The rows of X fall into several groups, which share some directions, and each row is roughly a mix of its group's hidden directions.
X:
-6 5 -23 -7 -8 40 0 33 15 -13
8 -39 9 5 -10 22 -22 20 23 -6
23 -2 -2 -22 22 16 32 29 12 3
-42 -10 -16 -20 -6 3 9 -14 23 -21
-19 1 14 -15 -25 -15 -39 15 -2 21
1 -22 -19 1 6 -34 20 -26 -4 -27
-4 12 -33 -4 29 12 22 26 9 17
-15 14 17 -10 -15 24 -30 -28 -2 -22
-13 -8 28 9 5 3 -41 -23 -13 -15
-2 30 13 -11 16 11 44 15 -5 4
14 -5 21 -38 4 -19 -24 11 17 17
-8 -5 -16 -37 -6 19 1 -33 -25 4
18 21 -21 -40 20 -10 -4 6 19 -8
10 2 14 34 -5 -26 1 33 24 -4
20 -3 12 -13 -47 4 3 -22 -16 -10
-13 -8 -25 -20 -13 1 17 -32 -24 -20
7 18 3 16 6 30 -13 28 2 35
-30 -13 23 -36 -2 -24 2 -8 7 13
0 -23 19 -34 31 19 -2 -16 7 7
-2 -18 -2 6 37 16 9 -40 12 3
5 -27 -11 4 9 -30 26 7 28 21
-4 -7 14 -20 0 44 -21 27 -1 8
14 8 -3 42 -11 26 15 18 -18 -7
2 24 -3 22 -15 11 -14 -43 6 16
12 35 11 18 -5 37 -4 9 -14 -18
35 -27 22 -2 19 -2 17 16 13 16
0 17 21 19 -11 27 -8 -36 18 -10
1 19 4 -22 16 15 -21 -42 13 7
9 7 -18 3 5 -4 -23 51 -9 7
21 17 4 -14 25 -14 33 7 -1 29
-33 7 -19 35 6 27 -1 -13 -11 -5
-7 9 9 1 -7 39 -40 16 11 -5
-6 -15 -10 -25 7 -6 -8 -21 -46 -9
-8 -40 10 -4 11 10 1 7 22 35
4 14 10 13 21 19 19 -19 -42 -4
-9 -24 22 -47 -5 -3 -3 -16 1 -11
10 12 34 2 -7 8 -36 -23 19 9
-26 -32 -33 5 -9 -16 21 11 7 0
12 3 -25 12 -35 -28 20 12 9 15
-41 -8 -17 14 -21 10 -6 -3 -2 31
-33 8 -26 -13 -14 17 -29 10 18 7
14 -19 15 18 -16 -41 6 -22 -13 -7
-44 -16 3 -18 1 3 -22 -25 -11 -3
-2 -3 -29 6 -19 -2 7 -46 16 -8
-12 14 -16 -2 18 23 -1 24 21 36
25 30 -12 23 -19 26 8 -2 -1 -21
-12 7 0 -15 4 -47 4 -29 -15 3
-5 21 -2 26 6 50 -7 -5 1 6
0 2 6 3 17 -11 1 -52 -14 -21
6 -44 13 -19 8 25 -10 15 11 11
13 -1 37 26 -16 -9 -27 5 19 13
11 -18 27 4 -10 -26 -16 -26 6 -29
20 -44 19 16 23 7 15 1 2 8
7 -27 -4 -31 30 4 -7 -27 18 -7
-3 4 -21 34 9 39 -5 5 15 16
-10 14 -15 7 -1 -17 28 -28 -5 -37
-5 12 -19 17 -33 8 9 34 18 15
4 -16 3 14 -13 -2 12 -24 -36 -34
-15 21 -33 -27 -31 -14 5 0 -6 -10
23 -7 1 23 27 28 15 15 3 26
30 13 -8 21 16 -4 22 32 2 -20
18 8 -18 -14 20 -12 27 -1 3 40
-6 6 -1 32 -13 5 25 28 30 13
11 6 -9 19 -10 3 6 44 11 31
34 -11 4 6 19 -38 -1 -20 -16 -2
-17 4 1 -29 30 29 -11 -21 17 5
21 23 -21 -4 0 13 34 16 -26 12
7 -31 -11 -18 3 -18 22 31 17 -15
11 -7 2 -4 -10 -33 31 -1 37 10
-15 0 8 3 9 -12 50 8 13 23
11 24 -26 10 -23 -9 33 17 14 -7
-31 15 -12 -9 -1 2 44 8 17 -9
-20 31 -31 4 -18 31 0 10 -3 -8
-4 -9 17 11 13 -48 2 -29 -2 2
-1 -17 -21 -44 7 -15 -1 3 -29 6
-2 -9 14 -35 -15 -13 -36 8 -9 -21
18 31 27 18 18 6 -16 9 0 28
-22 15 -25 17 19 34 17 3 -12 13
28 -7 27 27 2 -12 6 8 -22 28
-27 30 -13 34 3 2 19 -20 5 9
10 8 17 -6 -25 -21 -5 0 46 -6
-4 12 -43 3 -30 -4 3 21 -14 14
-1 19 -29 24 31 10 12 18 21 8
17 15 -5 42 -2 11 32 13 10 -8
13 -23 35 -10 13 -16 12 7 -5 33
-12 -41 9 0 -23 19 14 25 -1 -12
-18 -4 14 2 -6 24 -47 -9 -10 -17
-15 -13 -1 21 -9 42 -25 0 -6 -20
-8 15 -24 27 -15 18 33 -12 7 18
-6 -2 24 0 35 25 11 -15 2 32
6 -1 4 -18 16 -47 15 -8 9 24
-43 8 12 7 10 16 -28 -3 -20 10
29 -4 -10 -23 24 -27 25 -12 10 11
-29 31 -15 8 5 36 -17 1 -6 6
2 -23 8 -8 -8 -53 13 0 -5 -10
-15 4 -31 12 9 17 13 -12 -42 8
-9 -24 -7 4 -11 -19 23 43 -9 9
33 15 15 15 8 9 -5 32 27 -12
9 18 30 28 16 23 -22 11 16 5
0 -46 13 -6 25 -17 0 -12 2 18
16 -37 -9 8 17 5 -21 -33 6 -9
40 13 19 20 2 4 31 8 -10 -12
13 19 -19 25 -5 -30 22 -24 15 7
-8 -8 -33 -35 6 15 14 4 27 10
-2 3 -3 3 -10 42 25 -30 10 17
12 -7 23 -17 4 29 -35 21 13 6
-24 11 -27 -9 -5 27 12 13 -13 32
2 28 15 33 2 -19 9 -24 -18 -18
31 -6 -3 -8 7 -7 24 40 9 -19
-15 9 17 7 40 24 -13 25 13 -6
24 -19 -1 19 18 12 -4 17 -39 12
-18 13 -15 5 17 -20 -17 44 -7 -9
28 3 32 -19 16 22 -5 1 -29 -2
-29 7 -1 6 -12 -39 0 27 13 -18
-7 -17 24 -37 -30 -9 -9 -6 13 -14
-1 -23 -4 -9 -27 -16 0 -41 3 -21
-36 5 -11 -9 -23 18 24 17 23 8
6 23 6 15 35 12 -17 17 30 12
-7 12 -26 0 31 18 7 27 27 12
-9 22 -33 11 19 30 6 19 19 3
-42 -4 18 -32 -1 5 8 -19 -1 -15
-38 21 -14 -17 -14 -20 -15 -1 21 12
5 -24 25 -37 -17 -11 -22 12 2 -12
2 -11 -19 46 -28 -15 -13 2 -2 0
-5 3 8 3 26 13 -19 35 35 -1
-11 -7 3 -20 -38 16 6 14 -26 25
38 -4 14 -11 3 4 5 -35 25 12
37 -32 26 -11 4 2 11 4 13 17
11 46 5 -20 26 10 -5 -13 -12 -6
4 34 0 -39 26 15 -8 4 9 7
6 -1 6 9 30 -34 -5 -39 5 2
14 -4 -14 -3 15 11 -16 -21 -48 1
-10 26 -9 10 34 10 -13 33 18 2
-28 10 -1 -25 3 21 -40 -9 -13 4
4 -36 24 28 -18 13 -6 -1 -25 -5
-8 -15 5 29 0 46 -16 3 -6 -15
-22 0 -19 28 3 4 23 -26 -28 -12
-22 39 10 -21 1 27 10 20 -3 3
9 -19 -4 49 -12 -13 15 6 -2 18
22 -32 8 -5 -11 -31 5 1 28 -18
30 -37 -9 21 6 -18 6 -21 -2 -14
-28 12 -10 -12 -8 32 -39 4 1 -1
16 18 14 18 0 12 18 36 -11 27
23 -18 31 27 9 -8 -8 12 30 3
35 -8 20 -10 -20 -9 -32 18 12 -2
5 -6 -9 -32 -8 -36 -26 13 -17 -11
28 17 8 20 14 29 -20 -28 0 3
3 -9 -28 3 7 -32 25 -22 19 -18
-22 9 -13 -35 24 29 2 15 -12 0
11 -9 -31 -23 13 3 29 23 18 -16
2 -19 26 -26 1 -16 7 30 -25 15

In each list below, two rows fit none of the groups, and each other row fits one group, some only roughly. Which are they? Name them in the order they come.
- K_335: -33 -17 -26 10 14 -22 12 -25 -4 14
- K_121: 15 33 13 -8 41 3 -12 -18 0 10
- K_468: -3 30 -20 17 -6 27 23 7 -9 -27
- K_350: 35 -9 10 -26 21 2 -11 30 10 -11
- K_272: 16 4 22 24 -21 -31 -12 -5 11 -27
- K_691: 24 15 -13 8 20 35 -29 -16 -4 -6
- K_884: -14 5 5 42 11 5 23 -16 1 29
- K_284: 19 34 12 31 14 1 -20 -19 12 6
- K_402: 27 11 2 5 13 -13 -12 49 -2 -4
- K_413: 0 -40 7 -28 2 10 -12 -14 -29 -8
- K_664: -8 -12 20 31 36 20 6 -5 -20 -1
- K_974: 18 -21 16 22 12 8 38 -8 15 20
- K_380: -26 29 -4 20 7 -22 -1 -25 20 -16
 -> K_350 K_402
- K_792: -18 21 -13 35 2 23 12 -16 -21 -14
- K_645: 18 -18 14 -23 23 8 -36 -13 10 17
- K_439: -44 22 -18 5 -7 1 -12 19 -7 -19
- K_77: 10 33 2 -15 -5 33 -5 5 -24 25
- K_6: -16 -9 -37 10 22 0 15 18 30 -4
- K_741: -13 -3 -37 -11 9 23 -10 -20 23 -22
- K_615: 13 31 -4 15 -9 4 31 30 -9 -18
- K_583: -37 35 11 -3 0 5 -12 -1 28 9
- K_788: -18 24 -37 12 12 0 -14 -19 22 10
- K_886: 24 23 10 -1 24 0 -5 -20 10 39
- K_506: -17 -1 24 6 -27 14 -19 -2 -40 -1
- K_492: 10 8 -18 17 3 -42 30 -13 10 9
- K_867: 29 17 -5 20 -16 31 -21 -3 18 14
- K_264: 7 25 0 -30 18 18 -14 27 -23 6
- K_736: -30 8 26 29 -9 8 18 -17 -17 13
 -> K_583 K_264
- K_231: 10 4 1 -10 16 34 -16 0 -26 35
- K_769: -21 3 1 -33 4 6 -4 -19 -22 37
- K_951: -11 21 -12 11 -5 12 -42 2 18 27
- K_999: 0 16 24 17 -7 21 11 32 27 18
- K_80: -13 -25 -24 1 15 -12 4 25 37 -4
- K_35: -7 7 -21 -15 -14 11 18 -8 -41 -24
- K_124: -31 -3 -17 -19 12 -1 -9 -41 -1 18
- K_94: 26 -24 30 2 20 2 -8 -1 -8 33
- K_807: -10 -7 40 18 -13 -2 -31 11 -11 -19
- K_103: 21 -7 42 5 14 -28 -15 10 8 13
 -> K_231 K_999
- K_113: -7 -34 11 6 12 -30 -4 27 21 -11
- K_522: 8 -11 2 48 -1 -32 7 11 5 -7
- K_574: -4 11 14 -21 6 5 0 -15 -47 -24
- K_48: 4 25 -24 19 12 -9 17 -33 -5 -24
- K_47: -31 -21 -26 -29 10 11 6 5 -6 -24
- K_763: -18 -10 -7 -2 32 0 4 29 20 32
- K_71: -6 32 -3 28 6 -7 40 4 7 14
- K_793: -4 14 13 18 -22 19 -2 17 -43 -11
- K_619: -22 0 -25 32 -5 11 0 -4 28 26
- K_395: 21 -11 5 -38 -2 10 -38 -9 -12 -6
- K_837: 0 -32 -7 -8 -22 -1 -4 -2 43 -18
- K_966: -21 36 -22 3 -11 -30 4 2 -23 2
- K_238: 10 19 14 -1 30 17 -32 14 3 26
 -> K_966 K_238
- K_801: -16 10 39 -2 19 -2 -30 13 -19 6
- K_874: 8 23 -1 -9 -47 -4 18 9 14 18
- K_247: 14 2 -6 -50 -1 -5 -1 19 12 24
- K_857: 18 21 -14 5 -31 -11 32 0 -15 -22
- K_862: 9 9 -6 14 -7 -22 47 -15 -17 9
- K_427: -21 17 -3 35 19 25 -2 23 -16 -7
- K_953: -11 -4 -18 21 3 -31 31 29 -11 2
- K_947: -47 -21 10 -6 3 13 10 -14 21 11
- K_197: -10 23 -10 17 -37 -21 1 2 29 -13
- K_419: 18 29 -1 2 10 17 -43 6 -4 18
- K_535: -18 5 -2 -11 -18 -18 -39 7 33 1
- K_752: -13 -12 -16 35 6 10 35 0 -21 15
 -> K_874 K_862
- K_391: 30 -1 18 -13 16 8 -3 -24 -29 -25
- K_2: 46 1 -6 -11 4 -2 -18 -29 1 -19
- K_926: -38 -15 -8 21 16 21 -23 -2 14 12
- K_849: 27 8 -20 16 6 -13 23 -32 3 -24
- K_310: -5 -17 13 -32 22 -17 15 19 -30 -3
- K_500: 11 22 -22 -16 -11 -12 -25 -33 -20 -10
- K_185: -7 21 -32 -6 -18 19 -28 27 -3 4
- K_176: 3 24 1 3 -25 17 -45 6 5 -12
- K_204: 24 -32 21 -11 -23 9 -6 30 -1 9
- K_984: 12 -27 37 -18 -2 -3 12 -22 23 -4
- K_469: -12 4 30 18 6 41 -10 10 19 -8
- K_127: 20 4 12 31 -13 -3 3 41 -13 -15
- K_5: 5 8 24 -26 -4 0 4 -2 -43 24
- K_447: -3 16 -8 13 -24 26 -41 -18 -3 4
 -> K_2 K_447
- K_12: 6 17 -22 -27 -18 16 -36 16 -3 8
- K_875: 7 -5 39 -5 -8 26 -11 -13 33 -8
- K_570: -2 -1 -3 -37 4 -7 7 -35 -8 31
- K_540: -5 31 2 31 -10 -8 11 38 9 1
- K_137: -11 32 9 7 32 7 23 -10 3 29
- K_34: -30 12 -7 -1 -14 23 4 5 -37 25
- K_353: 6 19 -11 -4 31 27 -6 20 25 -23
- K_552: 18 -17 11 9 6 32 -9 -18 -39 3
- K_322: -1 -21 -9 -24 -6 11 -15 30 -20 31
- K_58: -3 5 -29 -6 25 21 20 34 -6 -17
 -> K_540 K_322
- K_321: 4 1 -2 -20 -13 3 41 31 -2 -23
- K_453: 9 29 -4 -3 26 5 1 -25 -35 -17
- K_789: -21 -10 -14 -6 30 -23 -1 -38 -5 -10
- K_538: -26 6 -9 -14 -12 -10 1 30 -3 -40
- K_930: -16 -16 -29 36 -19 -4 19 -7 13 -12
- K_54: -11 -22 -10 -37 -2 -25 -11 -2 -28 15
- K_417: -2 -55 4 -3 -4 -14 4 -13 -14 -8
- K_229: -21 -5 21 -18 12 23 -32 18 17 -16
- K_715: 20 -3 11 -4 -48 -2 -15 9 24 7
- K_166: -23 -5 -6 -34 -14 -18 23 -31 8 -4
- K_989: -40 11 -11 0 -5 -27 -24 -24 0 0
- K_688: -17 5 -29 17 2 -29 29 0 23 12
 -> K_538 K_54
- K_549: -36 -1 -18 27 -1 9 25 -5 25 12
- K_106: 35 -6 8 32 7 -21 0 -15 -26 0
- K_847: 5 6 -39 -10 30 -5 27 -11 14 12
- K_295: 35 11 13 7 18 33 -16 12 -20 3
- K_532: -13 19 -13 -14 -39 5 5 1 35 9
- K_282: -4 17 -11 -7 0 5 14 -24 -46 -21
- K_327: -19 -25 -3 -32 6 21 -35 -5 -8 4
- K_269: -3 9 -12 28 10 27 27 -29 -14 13
- K_887: 24 -11 25 12 -19 22 -23 17 10 -24
- K_800: 12 7 27 5 -16 -3 -14 -34 -26 24
- K_352: 10 -19 -11 17 4 22 12 45 14 -8
- K_174: 28 -3 16 34 -18 -20 -4 -4 3 -28
- K_162: 19 -21 4 -29 -43 -2 -10 -3 11 9
- K_494: -7 33 -36 -2 12 11 -3 7 -20 -24
 -> K_352 K_494
- K_728: 10 8 31 -1 -29 4 -19 -31 -19 12
- K_604: 14 -35 3 25 7 -23 14 6 27 11
- K_446: -20 18 2 -35 12 -8 -26 -18 -18 17
- K_452: 36 19 7 -23 29 -8 -17 -18 -7 2
- K_195: -25 5 -35 -7 18 -30 22 10 -8 -1
- K_949: -7 20 -15 -15 7 -30 -15 -37 1 -18
- K_963: 7 10 18 19 -21 36 -1 -15 -1 -31
- K_762: 40 26 25 11 -14 17 -9 5 10 -6
- K_423: -34 -5 9 -11 2 38 12 14 13 20
- K_651: 22 -3 11 -10 -1 25 12 19 -23 -38
- K_46: 17 31 -2 5 -26 13 -23 -25 -19 12
- K_758: 28 17 5 -23 21 14 -32 -8 -15 -15
- K_936: -3 9 -11 -30 16 14 -34 -24 13 -17
- K_255: -40 -8 -5 -4 5 -15 4 -6 26 33
- K_802: 31 -26 13 -21 -4 1 -3 29 24 9
 -> K_963 K_46
- K_901: 22 10 22 -2 -14 18 -1 42 -20 3
- K_257: -6 -13 -35 -4 36 12 28 0 6 4
- K_90: 9 23 18 7 -18 2 -23 -29 28 -17
- K_799: -14 37 8 -32 -11 -16 -14 21 -3 11
- K_521: -20 2 -8 -30 32 9 -13 -27 15 -13
- K_575: 1 48 -4 18 -5 -19 12 10 -13 19
- K_932: 35 35 18 26 6 2 0 2 -12 -12
- K_192: 28 -21 -10 0 -3 43 22 -2 -8 6
- K_881: -7 -5 -9 -3 -23 -43 -8 1 34 3
- K_642: 0 8 -3 -31 -1 -19 -39 7 18 22
- K_743: -33 17 -7 8 33 2 -3 -23 -13 23
- K_593: -27 -1 6 -13 11 -21 -17 -7 -29 -33
 -> K_257 K_192
- K_889: 16 19 -7 20 -9 18 27 -1 -33 -21
- K_675: 12 13 -18 -13 24 28 -1 -36 -11 14
- K_751: 32 -23 2 -11 25 -16 -10 29 -2 -17
- K_554: -6 -7 -21 -54 -8 -3 -5 2 -9 12
- K_389: 10 -33 11 -29 18 12 12 -19 -4 -26
- K_693: 3 -6 -25 -4 30 -11 15 9 28 32
- K_188: 9 16 2 -9 -25 -46 -17 7 -15 3
- K_143: -13 -6 -28 16 -22 21 18 13 -29 15
- K_110: 26 -13 -4 29 -7 -22 10 10 21 -30
- K_731: 7 15 0 -1 -11 26 14 -9 -41 -27
- K_459: 2 1 -45 26 4 14 10 16 -22 -7
 -> K_751 K_459
- K_852: 10 -3 1 29 -10 -26 43 -1 -11 -11
- K_96: -5 -1 -36 -28 -5 18 25 -11 8 23
- K_375: 0 -25 -4 8 -20 -21 43 16 0 12
- K_410: -11 21 -11 24 2 16 3 -10 -30 -37
- K_371: -15 -4 -6 39 16 21 -4 -26 10 22
- K_551: -35 -4 17 10 -39 7 2 14 -17 -10
- K_27: 2 -37 9 5 -8 -26 5 25 6 -29
- K_147: -3 0 -26 -18 25 -6 12 -22 27 28
- K_595: -10 -2 1 -47 0 -6 -21 12 -29 1
- K_964: 5 8 4 35 -7 14 -40 -15 -20 6
- K_866: -16 44 -9 -3 8 -24 29 -9 2 -2
- K_511: -17 -1 -15 -16 31 -38 -11 -13 18 0
- K_997: -5 29 10 23 29 5 -18 6 -5 33
 -> K_595 K_511
- K_10: -12 18 -37 15 21 -6 -5 -17 -31 1
- K_690: -23 -9 19 -27 2 -34 5 -11 19 -19
- K_403: 9 5 18 -42 -1 3 -11 -27 1 28
- K_32: -13 -21 -32 -12 -1 -9 18 8 40 -4
- K_24: 10 -12 38 -8 -6 -2 -5 -36 23 -11
- K_17: 5 -5 -2 -15 26 -14 -21 -46 3 -7
- K_184: -9 0 -20 27 -27 3 32 26 3 -11
- K_109: 18 0 14 16 -17 -11 -27 19 6 -38
- K_948: -19 11 9 -22 -9 17 -7 -18 -43 14
- K_99: 2 27 1 14 -5 4 43 12 27 -9
 -> K_109 K_99
- K_235: -24 -16 -27 31 0 5 23 -13 19 -13
- K_169: 24 2 -10 3 17 -3 2 9 47 -23
- K_482: -11 34 -1 -12 -15 -12 -15 -35 18 14
- K_783: -3 18 -9 -2 43 3 13 34 -3 13
- K_11: -16 7 -7 13 -37 26 -4 30 -9 -14
- K_52: 2 33 -19 19 -9 16 -34 19 8 10
- K_572: 13 34 -7 -3 -11 1 -28 -19 34 -4
- K_978: -1 -15 6 29 28 -23 30 -18 -13 -6
- K_86: 22 -18 -7 15 -6 -24 -26 -25 27 5
- K_709: 28 1 -20 34 5 10 26 4 -10 23
 -> K_482 K_86
- K_660: 21 14 8 -27 27 -9 2 -34 -8 -17
- K_713: 30 -2 7 -17 6 10 8 35 27 21
- K_142: -19 21 1 -29 2 -1 -17 -28 -32 0
- K_641: 7 -16 3 30 -20 -4 9 -37 24 -10
- K_633: 10 6 14 -11 -24 -1 8 -33 40 -1
- K_464: 25 8 -25 7 41 -2 12 -17 16 3
- K_455: 11 13 -5 53 -25 5 0 1 -4 -3
- K_925: -22 -2 -17 -9 11 -34 -5 15 37 0
- K_415: -20 -31 16 -2 0 -1 18 -31 -25 -15
- K_990: 4 19 15 38 -15 6 -6 -11 -12 -35
- K_70: -22 12 -3 4 22 -30 6 -33 -9 -23
- K_260: -19 -5 -4 -11 23 4 -23 -7 41 22
 -> K_641 K_925
- K_782: 12 28 -25 3 -20 -17 -5 -34 17 6
- K_22: 40 -11 -11 -5 7 25 2 35 3 -6
- K_559: -5 24 7 33 -9 15 20 -31 5 -20
- K_587: 19 -14 35 -29 8 0 -6 -6 33 -1
- K_41: 7 35 16 -17 4 18 3 -37 -14 3
- K_422: -3 -2 -8 -17 -41 -21 15 13 30 7
- K_483: -1 29 -4 23 -29 2 15 -29 22 0
- K_860: -25 8 -10 -17 8 6 -7 -41 -8 28
- K_358: 4 8 33 26 33 -12 -18 -11 10 12
- K_542: -46 15 -13 1 -21 -14 9 5 23 5
- K_139: 30 14 -20 -11 10 -31 -27 -14 11 -7
 -> K_559 K_41
